In the rows, 128 means zero.
One turn moves every row onto another: examples first, then more rows asked:
K108: [132 147 142 145  77 118 126 128 166 159 136 140]
K918: [ 88 125 110 120 132 168 135 138 100 102 122 139]
K962: [135  80 139 156 100 126 127 145  93  90 112 145]
K395: [144 163 140 138 106 128 117 122 181 136 140 113]
K683: [158 154 157 109 104 120 138 140 168 149 133 115]
K794: [ 92 131 124 135 151 169 120 147 110  98 110 151]
K481: [138 159 134 116 122 104 137 125 173 158 120 115]
K364: [137 114 119 111  92  98 117 153 180 128 139 120]
K597: [131 124 110 136 138 146 121 179  95 118 108 153]
K291: [ 84 100 143 132 145 141 122  94 103 127 141 138]
K106: [143 136 122 107 102 104 130 154 187 122 131 120]
K999: [163 156 124 125 111 117 139 129 169 129 126  98]
K209: [109 118 108 131 140 160 114 160  99 118  88 125]
K596: [158 139 153 103 107 110 129 146 177 138 139 110]
K882: [ 87 105 165 143 152 136 115 125  98 117 123 158]
K290: [149 147 159 111  96 125 122 144 178 142 145 121]
K153: [131 103 142 148 127 130 151 126  91  79 120 154]
K928: [107 112 141 150 160 131  92 132 105 155 124 150]
K142: [117  91 155 138 133 123 139 142  89  83 117 159]
K938: [144 147 149 137  87 105 128 123 181 138 139 136]
K766: [ 98 123 137 130 152 153 131 155  92 103 102 154]
K358: [101  98 155 163 138 134 100 108 101 147 115 136]
K770: [147  85 147 160 121 104 125 142  91 112 132 160]
K443: [115  94 136 137 109 135 154 117  89  87 139 150]
K138: [154 133 136 127 105 107 118 125 183 121 145 102]
K244: [ 97  95 154 146 163 129 111 105 109 112 132 144]
K706: [145 146 120 109 112 103 146 132 153 165 113 108]

K882 moves to K766
K108 moves to K706
K209 moves to K962
Now these:
K794 moves to K153
K770 moves to K928
K938 moves to K481
K596 moves to K290
K443 moves to K291
K395 moves to K999

